One vector is turned by the same rotation once a step. Each row is the vector after some number of steps, and that number follows the row.
The counts run from 0 to 611.
[-1.08 -2.33  1.17  1.54  0.32  2.91 -0.34  1.74 -0.26  0.28  1.50 -0.58
 -0.32 -1.35  1.26 -1.28  0.80 -0.56 -1.47  2.20 -0.16 -2.46  4.35 -0.68
 -0.42  1.02  2.02  0.41 -0.17  1.17 -2.27  3.02  3.54  1.43  0.57 -2.74
  1.98 -3.50  1.30 -0.49  0.72  1.57  0.20  0.13 -1.75 -2.20 -1.78 -2.40
 -0.61 -1.37  1.89  0.11  0.11  1.45  2.21  2.47  1.97]
466
[ 1.44 -1.49  3.40  1.45  1.37 -1.67 -0.06  1.33 -2.04 -0.23  0.40 -1.39
 -2.37  0.39 -0.30 -1.44 -1.02  0.50 -2.12  0.28 -2.56 -0.93  1.61 -1.09
  1.90  4.14  0.94 -1.26  1.05  0.75  0.63  1.56  0.06  1.88  1.43  0.06
  0.47 -3.56 -1.43 -2.10  0.63  0.62 -1.21 -1.67  0.02 -1.20 -2.20 -0.19
  1.76 -0.95  0.84 -0.20 -0.65  0.29  1.58  3.50  3.99]
373
[-1.50  2.46 -1.01 -0.13 -0.82 -0.80  2.15  4.58 -0.90 -1.16  1.82  1.52
  1.99 -1.53  0.87  1.56 -0.54 -2.52 -0.87 -2.01 -2.56  0.69  0.69 -1.37
 -1.60  3.16 -0.08  0.44  0.84 -0.44 -0.40 -1.18  1.50 -0.11 -0.51 -0.38
  3.42  1.96 -3.63 -1.07  2.92 -3.44  0.00 -0.31  1.40  0.76  0.01 -0.62
 -0.62  0.59  0.75  2.56  0.66  0.17 -0.02  1.95 -0.61]
406
[-0.83 -1.56  3.63  2.18  1.06  0.63 -2.32  2.80  1.30  1.37  3.26  0.12
  0.44  1.67  1.60 -0.19  2.12 -2.00 -1.12 -1.23 -1.90 -1.34  0.99 -1.63
 -1.40  2.59  3.15 -0.60  0.50  2.27  0.35  0.04  1.51  1.19  0.91 -0.41
  1.70 -0.17 -3.97  0.15  0.82 -0.31 -2.46 -2.51  1.46 -1.28 -2.26 -0.16
 -0.41 -1.37  0.79  0.00  0.80  0.47 -0.54  3.70  3.76]
99
[ 2.46  1.54 -2.75  1.29  4.11  0.59 -1.13  2.06 -2.22 -1.19 -1.04 -1.28
 -1.24 -0.18  1.30 -1.61 -1.20 -2.36 -1.04 -1.68 -0.54  1.04  3.02  0.75
  0.63 -0.32  0.89  0.06  0.91 -0.12  2.47 -2.31 -1.65 -0.75 -0.98  0.24
  3.09  0.34  0.82  2.01 -1.54  2.04  2.02  4.02 -2.11  2.30  0.57 -0.43
  1.00  1.35  2.26  0.95  0.02  0.36  1.37 -2.71  2.60]
122
[ 1.43  2.88 -0.61  0.38 -0.23 -0.43  2.49  3.43 -1.49  0.32  1.69  0.75
  1.07 -1.58  0.30  0.70  1.92 -3.54 -0.50 -3.15 -2.21 -0.34  0.89 -1.30
 -1.73  2.78  0.22 -0.12  0.19 -0.29  0.50 -0.58  0.88  2.40 -0.32 -1.14
  3.92  1.80 -2.84 -1.29  1.70 -2.10 -1.18  0.15  0.51  0.51  0.04 -1.04
  1.10 -0.40  1.41  2.32  0.30  1.20 -1.31  0.47 -1.40]
405
[ 5.32  2.66 -3.92  1.86  2.28  0.44  0.32  2.74 -2.44 -0.46  0.55 -1.29
 -1.64 -1.51  1.82 -2.57 -1.41 -1.65  0.17 -1.74 -1.92 -0.81  2.05 -0.35
  0.48  0.34 -0.96 -1.54  0.80 -0.65  0.96 -1.93 -0.38 -0.40 -1.06 -0.35
  1.77  0.18  0.52  1.31 -1.08  1.24  1.53  4.43  0.01  0.83  0.67  0.16
  1.45  1.85  1.36  0.06 -0.27 -0.16  0.90 -1.71  1.02]
123
[ 0.78  3.48 -2.29  1.80  1.93 -0.18  2.38  1.48 -0.59  1.89  2.99  1.55
 -2.02 -2.11  0.34 -0.47 -0.54 -4.07 -1.41 -0.14 -1.84  1.06  2.87 -2.12
  0.99 -0.39 -1.07 -0.36 -1.77 -0.39 -2.11  1.35 -2.97  1.91  2.47 -1.02
  1.63  2.95 -0.19 -2.12 -1.01 -2.85 -1.93  1.24 -0.71 -0.08  1.68  0.02
  0.56  2.33  0.91  0.09 -2.47 -0.63 -1.36  1.34 -1.93]
37
[ 0.42  1.98 -1.45  1.51  1.03 -2.88  0.44  1.37 -1.64 -2.17  1.29 -0.20
 -1.46 -1.49  2.22  0.25  0.80  0.34 -3.48  1.45  1.76 -0.08  1.35 -0.91
  2.12  2.56 -0.72  0.18  2.67 -0.61 -1.74 -1.27 -1.16  4.28 -3.99  0.76
  1.63  1.97 -1.63 -0.02  0.52  0.25 -1.07  0.58 -0.73  1.23 -0.02  1.75
 -3.11  1.18 -1.47  0.92  1.49 -0.36 -0.81 -0.02  0.81]
596
[ 1.00  0.74 -0.43  0.28  0.60 -0.82 -0.64  2.73 -2.13 -2.37  1.33 -3.09
  1.61 -1.38 -0.30 -3.53  1.74  5.53  0.64 -1.07  0.34 -2.05 -0.08  2.43
  1.40  2.83  0.08  0.70  1.17 -2.67 -0.04  1.47 -0.75  1.25 -2.18 -0.73
 -1.47 -0.31  0.77  3.32 -1.94 -0.78 -1.01 -1.35  0.39 -0.70  0.31  0.87
  0.92 -0.57  1.40  1.39  1.57 -0.73 -1.19  1.04  0.89]
176
[ 0.40  1.86 -0.97  2.75  0.46  2.13 -0.90  2.72  2.96  0.47  4.80 -0.70
 -0.26  0.16 -0.56 -2.19 -1.65  0.50  0.61  0.90  2.25 -0.68 -0.52  0.38
  0.16 -1.51  0.23 -0.19  1.36 -1.95  1.67 -1.87 -1.28 -1.70  1.45 -1.25
 -0.75  2.22  0.91  2.37 -1.89  0.96  1.60  4.04 -1.53 -2.33  0.75 -0.61
  0.98  1.52 -1.68 -1.91  1.04 -1.64  2.49 -1.83  2.60]
429
[ 0.11  0.51 -4.78  0.71  2.57 -0.86  0.68 -0.03 -2.06  0.01  0.42  0.27
 -0.38 -2.66  0.66 -1.48 -1.63 -2.55 -2.15  0.07  0.86 -0.43  2.53 -2.69
  1.66 -0.14 -0.77 -0.35  1.12 -0.47 -2.55 -1.10 -3.85  1.90 -1.84  1.32
  4.02  0.16  3.11  1.72 -0.27 -0.50 -0.44  2.18 -1.04  0.70 -0.56  1.88
 -0.86  2.06 -0.99 -0.98 -1.11  0.67  1.73 -1.03  0.36]
503
[ 2.13  1.69  1.43  0.66  2.88  0.68 -0.76  1.71 -2.37 -0.08 -0.65 -1.89
  0.87 -0.54  0.75  0.60 -0.05 -1.49 -2.09 -0.59 -2.61  1.41  0.97 -1.61
  0.63  1.39 -1.69  1.06  1.37  2.05  2.11 -1.04  0.80  0.37  2.03 -1.71
  3.84 -0.27 -1.51  2.17  1.57  0.07  1.26  0.89 -1.06  2.36  0.07 -1.17
  2.67 -0.21  1.98  3.43 -0.81  1.71  1.92  2.04  2.48]
493
[ 1.79 -0.80 -3.34 -0.61  2.84  1.30 -3.17  1.37  1.78 -0.14  2.39 -2.34
 -1.29  0.25  1.72 -1.53  0.44  0.98  1.25 -1.99 -0.90 -1.39  1.43 -1.19
  0.64 -0.63  0.78  0.59  3.32  2.32  0.37 -1.27 -1.11  1.23 -1.61  2.85
  0.78  0.04 -1.22  3.49 -0.96  2.68 -0.24  1.43 -0.14  2.22 -0.71  1.16
 -0.52  0.87 -2.23 -1.82  2.43  0.70  0.02 -0.94  2.03]
202
[-0.13  1.09 -2.69  1.25  0.15 -0.61  0.89  3.86  1.20  0.50  1.13  1.74
 -2.28 -1.80 -1.54 -1.46 -2.53 -2.23  0.56  2.48  0.45 -0.07  1.11  1.12
 -1.19 -1.25 -0.23 -0.64 -1.00 -2.39 -1.83  3.26 -0.02 -2.05  1.37 -3.04
  0.85  1.44  2.90 -0.08  0.95  0.39  3.07 -1.21 -0.76 -0.23  2.84 -3.06
  1.69 -0.28 -1.68 -1.29  1.79 -0.43  0.22  1.20 -1.01]
157
[ 2.74 -2.94  0.22  1.34  2.39  1.23 -1.50  1.82  0.57 -0.36  1.41 -0.99
 -3.02  1.13  2.17  1.98  0.88  0.78  0.95 -0.75 -0.64 -1.31  1.80  1.14
 -1.83  0.96  1.31  2.21  0.09  3.26 -0.85  1.82  1.68 -0.76 -0.60  0.77
  0.09  0.95 -1.25  2.52  0.90  1.07 -0.76 -1.67 -0.70  0.74 -1.91  1.87
 -0.84 -3.02  1.45  1.74  2.42 -1.09 -0.01  2.41  1.13]
479
[ 1.13 -0.88  2.00  0.22 -0.76 -2.74  1.97  2.67 -1.73  4.01  1.80  1.33
 -1.81 -1.80 -2.37 -0.47  0.53 -2.93  0.62  1.66  1.42 -0.18 -0.28  0.87
 -3.27  1.37 -2.60 -1.71 -0.49  0.03 -2.21  3.21  0.96  0.79  0.55 -2.18
  0.50  1.58  0.55 -1.23  0.89  1.06  1.13 -2.79 -0.63 -1.07 -0.46 -0.42
  3.08 -1.26  1.44 -0.55 -0.24 -2.74 -0.50  1.80 -0.46]
64
[-0.18  2.40 -2.78  2.46  0.02 -2.39  0.57  2.48 -0.50  0.79  2.51  1.58
 -0.54 -0.32  1.40  1.68  1.49 -2.21 -3.23 -2.20  1.23 -0.66  1.70  0.39
 -0.13  1.58 -0.06 -1.66 -0.17 -2.14 -0.90 -1.74 -0.73  1.29 -2.71 -0.09
  2.42  5.66  1.71 -0.21 -0.48 -0.53 -1.59  1.63  0.73 -0.55 -0.59  2.25
 -1.17  2.13  0.43 -0.20  0.49 -1.55 -1.34 -0.47 -2.08]
129
[-0.03 -1.14 -0.23 -0.76  0.18 -1.99 -1.75  2.09 -1.82  0.58  0.77 -1.53
 -0.97 -2.29 -0.83  0.50 -1.99 -2.28 -1.07  0.65  0.77  1.26 -0.30  1.82
 -1.63  3.55 -1.91 -0.42  1.89  0.97 -2.43  0.52  1.98 -2.10  1.52 -1.68
 -0.07 -1.53  2.04 -0.51  3.27 -0.51  3.41 -1.26  0.53  0.64 -3.73  0.62
  1.45 -2.52  1.85 -0.20  0.52 -0.58  1.59  0.46  3.71]
253
[ 0.83  0.69 -0.20  1.09  0.18  2.06  4.04  2.15  0.94  1.10  4.40  1.63
 -0.20 -2.11 -0.19  2.85 -0.48  0.74  0.96 -1.05  1.55 -2.59 -0.97 -0.70
 -1.11  0.67 -1.88  2.45  3.52  1.32  0.52 -0.64 -1.45  0.53 -0.77  1.32
  1.09  2.95 -1.85 -4.65  0.40  2.18 -0.73  0.95 -1.47 -0.31  1.40  0.13
 -2.50  1.15 -0.33  0.09  1.13 -1.81  1.49  2.35 -0.97]
513
[-0.15  0.92 -1.45  0.52  1.26 -1.74 -0.16  4.48 -0.25 -0.22 -0.87  1.27
 -1.01  0.96 -0.26  1.24  0.70 -1.05  1.07 -2.44 -0.12  1.37  1.81  2.14
 -3.32 -0.51  1.00  0.30 -0.06 -1.81  2.66 -0.02 -1.82 -1.33 -2.45  2.17
  3.92  4.22 -1.02  2.77 -0.45  0.15 -0.01 -0.83 -2.16  2.18  0.34  1.74
  0.96  0.02  0.81  1.71  1.57 -2.03  0.08 -0.25 -1.23]
209
[-1.83  2.96 -1.96  0.74  0.72 -1.19  1.21  1.95 -0.07  2.34  2.43  0.05
  3.34 -1.38 -0.58 -2.35 -0.70 -4.03 -1.13  0.84  0.63  1.54  1.81 -2.04
 -0.09 -0.16 -2.14 -2.16  1.08 -1.34 -0.06 -1.67 -2.10  1.39  0.94  0.03
  3.56  1.65 -1.10  1.50 -0.69 -2.29  1.18  2.29  0.27  0.07  1.44 -1.09
  1.46  2.22 -0.40  0.86 -2.21  0.75  1.74 -1.81  0.91]
35
[-1.09 -0.17 -0.49 -1.29  2.86  2.21 -1.38 -0.45  3.17 -0.56  1.93 -3.22
 -2.28  0.18  0.66 -0.10  0.54  1.20  0.52  0.97 -0.38  0.47  4.08 -0.08
  0.09  0.28  0.51  4.23  0.88  3.23 -0.01  2.90  1.86  1.90  1.57  0.99
  0.39 -1.09 -1.02  2.07 -1.31  0.76 -0.73  1.07 -2.29  1.51 -1.56 -1.52
  0.80 -2.29 -0.02  1.77  2.44  0.23  1.17  0.70  2.46]
387
[-1.64  1.88 -0.01 -0.42  0.79 -1.04  1.73  2.72 -1.79 -0.72 -2.14 -0.11
 -0.36 -0.43  0.01  1.38 -0.24  0.16 -1.03  1.51 -1.98  2.38  0.50 -0.06
 -1.86  2.06 -2.71  2.71  1.76 -1.12  1.39  0.83 -0.43 -0.18 -0.65 -0.15
  3.72  1.50 -1.62  0.82  0.80 -1.83  2.81  1.02 -2.83  2.11 -0.42  0.92
  2.75 -1.18  0.84  3.24  0.93 -2.63  3.42  2.16  0.43]
26
[-0.08 -2.57 -2.71  1.97  0.77  0.47 -0.39  1.86  1.99 -0.68  0.29  0.99
 -1.17 -1.91  1.68 -1.06 -0.13 -0.81 -0.07  2.56 -1.98 -2.87  2.89 -2.83
 -1.30 -1.83  0.22  1.46 -0.37  0.17 -2.84  2.50 -0.33  0.12 -1.33 -0.24
  2.82  0.73  0.41  2.56  0.99  1.08 -0.44 -1.38 -1.19  0.32  1.56  0.34
 -1.04 -0.32 -4.29 -0.41  2.65 -0.25  0.01  2.00 -2.41]
197
[ 0.92  0.84 -0.73  0.48  1.08 -1.89 -0.52  1.98  0.59  1.05  2.69 -2.08
  0.87 -1.88 -2.55 -2.47  0.37 -1.33  0.49 -1.03  0.56 -0.32 -1.39  2.07
 -0.06  2.43  0.00  0.29 -1.67 -0.67 -1.98  1.25  1.63  0.18  1.26 -3.33
 -0.74  1.00  1.76  3.56  1.23 -4.28  0.39 -1.79  2.68  0.38 -0.76 -1.08
  2.74 -2.58  1.26  2.28  0.96  0.43 -2.42 -1.05  0.95]
257
[ 0.22 -0.71  0.70 -0.10  2.10  2.38  0.33 -0.62  2.34  2.21  2.48 -1.69
  0.94 -0.43  0.74  1.44  0.97  1.11  0.62 -2.27 -1.04 -0.23  0.67 -2.56
 -2.02 -0.44 -1.95  3.44  0.57  2.77  2.50  0.71  1.31  0.14  2.10 -0.08
  3.39  0.17 -0.72  2.08 -0.96  1.90 -1.96  1.15 -0.69  0.37  0.11 -0.38
  3.35 -2.07  0.59  3.45  0.43 -0.99  1.14  1.81 -0.08]
112
[ 4.83  1.06  0.99  2.30  1.65  1.09  1.26  3.25  0.61  0.22  3.17 -2.07
 -0.53 -0.18 -1.84 -1.69 -0.25 -1.28  1.20 -1.21  2.34 -2.78 -0.87  2.78
  0.05  0.34  1.05 -1.20  2.20 -0.06  2.29 -1.53 -0.08 -0.69  0.28 -1.84
 -0.83  0.95  1.38 -0.56 -1.27  3.73  0.93  2.53 -1.96 -1.92  0.55 -1.73
  0.70  0.21  1.22 -1.41  1.71 -1.16 -0.57 -2.22  1.81]
243
[-4.69 -2.63 -0.92  0.86 -0.22 -2.49 -2.57 -0.23  1.86  1.91  1.38  1.61
 -0.48  0.91  0.29  0.56 -0.01  1.70 -2.06  0.11 -0.40 -1.14  2.01 -4.71
  0.14  0.54 -1.03  0.52  1.32  0.11 -0.38  1.68 -1.17  1.06  0.54  0.81
  3.29  0.11  0.93  2.06 -0.55  0.78 -1.27 -2.73  0.01  0.34 -1.49  0.85
  0.93 -0.49 -3.01 -0.28  0.97 -0.98  2.38  3.71  0.03]
381
[-2.73 -2.46  1.06  1.94  0.37 -3.36 -3.24  1.16  1.47  2.17  2.19  0.22
  1.64  1.09  1.61 -0.97 -0.81 -1.68 -0.36 -0.74 -0.69 -0.32  0.73 -2.36
 -0.29  1.21  1.07 -2.47  2.93 -0.68  0.59 -0.75 -1.77  0.90 -0.36  2.50
  2.95  0.22 -2.45  1.33 -0.72 -0.28 -1.07 -3.20  1.88 -0.23 -1.64  1.23
  1.62  0.11 -3.12 -2.21  0.57  1.05  1.22  1.78  2.42]
101
[ 1.29  0.36  1.54  0.29 -0.83 -0.05 -0.94  1.64  0.55  1.05  2.10 -0.47
 -1.00  1.54 -1.73  0.70 -1.76  0.01  0.99 -2.33 -0.32  0.70 -1.77  0.83
  0.23  3.35  0.79  0.04  3.72 -1.16  1.61 -1.78  0.04 -2.03  1.77  0.73
 -1.26  0.12 -1.15 -0.72 -0.73  0.15  0.94  3.17 -0.11 -1.80 -3.69  0.86
  1.72  0.92  0.68 -2.60  0.27 -2.71  2.64  0.05  4.92]
521
[-0.56 -1.98 -1.55  0.92  0.95 -4.12 -2.10  2.68  0.92 -0.70  0.39  1.49
 -1.71  0.81  0.62 -1.12 -0.69 -1.00  0.31 -0.31 -1.52 -0.94  1.76  0.06
 -0.41  1.10  1.81 -0.39  2.04 -1.32 -1.26  0.49 -2.36  0.15 -1.12  2.12
  1.81  1.81 -1.97  2.27 -0.06 -0.65 -0.86 -3.89  1.83  1.49 -0.03  1.24
 -0.85  0.07 -3.86 -2.07  2.62 -0.71  0.54  0.82  0.38]
289
[-2.18 -1.27  2.99  1.29  1.31  0.28 -1.31  1.95 -0.54 -0.35 -0.83 -0.83
 -0.52  0.79 -0.59 -1.21 -0.36 -1.24 -2.33  2.36  0.03  0.45  4.69  1.04
  1.44  1.21  2.79  0.51 -0.34 -0.64 -1.27  2.87 -0.27 -1.02  1.52 -0.13
  3.18 -4.14  0.10  0.83 -0.64 -0.91 -0.32 -1.62 -2.28 -0.85 -2.38 -1.03
  0.65 -0.04  1.63  0.33 -0.28  1.18  3.02  2.41  3.60]
187
[ 1.65 -1.24 -0.55  0.72 -1.35  0.08 -0.82  4.07  1.32  0.55  3.43  0.30
 -0.07 -0.73  2.70 -1.88  0.53 -1.01  1.51 -0.68 -4.36 -4.43  1.43 -2.13
 -0.92  2.21  1.97 -1.76  1.90  1.41 -0.19  0.50  1.57  2.09 -0.83  0.39
  0.66 -1.50 -3.83 -0.14  1.88  0.30 -1.16 -1.74  2.86 -1.93 -0.36 -1.62
  0.04  0.02 -1.98 -1.59  1.59  0.65 -0.01  2.05  0.95]
285
[ 2.87 -0.23  1.55  2.06  3.08  0.34  1.56 -1.03 -1.49  1.59  3.42 -1.37
 -0.19 -1.39  0.59  1.56  0.58 -0.67 -3.35  0.33  0.66  0.76  0.52 -1.03
  2.19  2.89 -1.87  0.54  2.07  4.33 -0.39 -0.32 -1.10  3.05  0.94 -0.87
  1.13 -0.71 -1.50 -1.48  0.05 -1.23 -1.98  0.18 -0.74  0.56 -2.05  1.80
 -1.35 -0.23  0.54  2.36 -0.50 -0.88  0.46  1.95  2.62]
413
[ 1.92 -0.60  0.16  1.17  2.37 -0.35 -1.29  0.63 -1.53  3.00  3.03 -0.71
 -0.71 -2.95 -1.71 -0.48 -0.24 -3.32 -1.99  1.42  1.56  0.55 -1.84 -0.08
  0.16  1.21 -2.05  0.41 -1.05  2.91 -2.57  0.41  0.65  0.34  2.07 -3.66
  0.29  0.54  2.35  1.57  2.14 -0.81  1.86 -0.70 -0.35  0.09 -0.52 -1.42
  1.98 -2.70  0.61  1.23 -0.56 -0.20 -0.40  0.34  2.68]
532
[ 1.17 -0.89 -1.62  0.66  2.66  0.05 -3.52  1.04 -0.05  2.05  2.50 -1.88
 -0.23 -3.17 -2.22 -3.52 -0.62 -1.84 -1.45 -0.85 -0.75 -0.67 -1.47 -0.71
  0.57  1.40 -1.08 -0.29 -1.76  0.14 -2.18  1.26  0.68 -0.33  1.48 -2.62
 -0.18 -0.11  3.66  4.16  0.70 -2.24  1.70 -0.94  1.87  0.34 -0.31 -1.22
  2.65 -2.21 -0.07 -0.78  0.58 -0.35 -0.49  0.56  2.55]
70
[-0.33 -2.43  2.28  2.12 -0.33 -1.66  0.63  0.64  2.24  2.05  3.13  0.33
  0.00 -0.57 -0.42 -0.36  2.55 -0.44 -0.22  0.06 -1.39 -2.74  2.58 -1.70
 -0.57 -0.28  1.05 -0.86 -1.21 -0.08 -0.40  3.08  1.17  1.65  2.16 -2.36
  1.45  0.06  0.29  2.20 -0.62 -1.15 -3.94 -3.26  2.29 -2.57 -1.12 -0.23
  2.13  0.09 -0.89  1.49  0.43 -0.75 -0.62  3.05 -1.09]
378
[ 1.28 -0.15 -4.44  0.70  1.46  1.74 -1.64  0.88  0.88  4.85  5.08 -0.60
 -0.42 -2.29  0.27 -1.24 -0.49  0.49  1.38 -2.35  0.38 -2.88  0.04  0.14
 -0.05  0.11 -0.94 -1.08 -2.10  1.02 -2.00  1.10 -0.51  1.16  2.34 -0.19
 -2.70  1.13  1.93 -0.03 -1.74  0.42  0.39 -1.88  2.73 -0.17  0.55 -0.19
  0.46  1.31  1.44 -0.59 -1.69 -0.48 -1.01  0.30 -0.21]
351
[-1.83  1.89 -1.90 -0.29  1.02 -0.27  0.14  1.65  2.17  0.99  1.65 -0.44
  0.18  0.68  0.01 -1.35  0.78  1.76  1.86  0.03 -0.96 -0.97  2.58 -1.94
 -1.02 -1.32 -3.62  1.11  2.52 -1.48  2.75  0.25 -1.09  3.46 -1.50  1.40
  2.62  2.45 -1.35  2.15 -2.81  1.35 -0.36  1.86 -2.55  1.37  1.75 -0.14
  2.88  1.29 -1.52  0.23  0.40 -1.24  1.05 -0.68 -1.45]
115
[-1.21  1.09 -1.96  1.94 -0.81  2.77  2.71 -0.87  1.01  0.24  6.72 -0.36
  1.44 -0.48  0.33  2.30 -0.03  0.63 -0.07 -0.20  2.44 -2.29  1.71  1.23
 -0.83  1.11  0.31  2.65  1.16  0.92 -1.12 -0.64  1.41  0.75  0.37 -0.51
 -0.05  0.10 -0.61 -2.71 -1.42 -0.86 -2.76  2.98  0.90 -1.35 -2.26  0.88
 -2.18  1.73  1.25  1.72  0.61 -1.84  0.57  0.70  0.15]
46
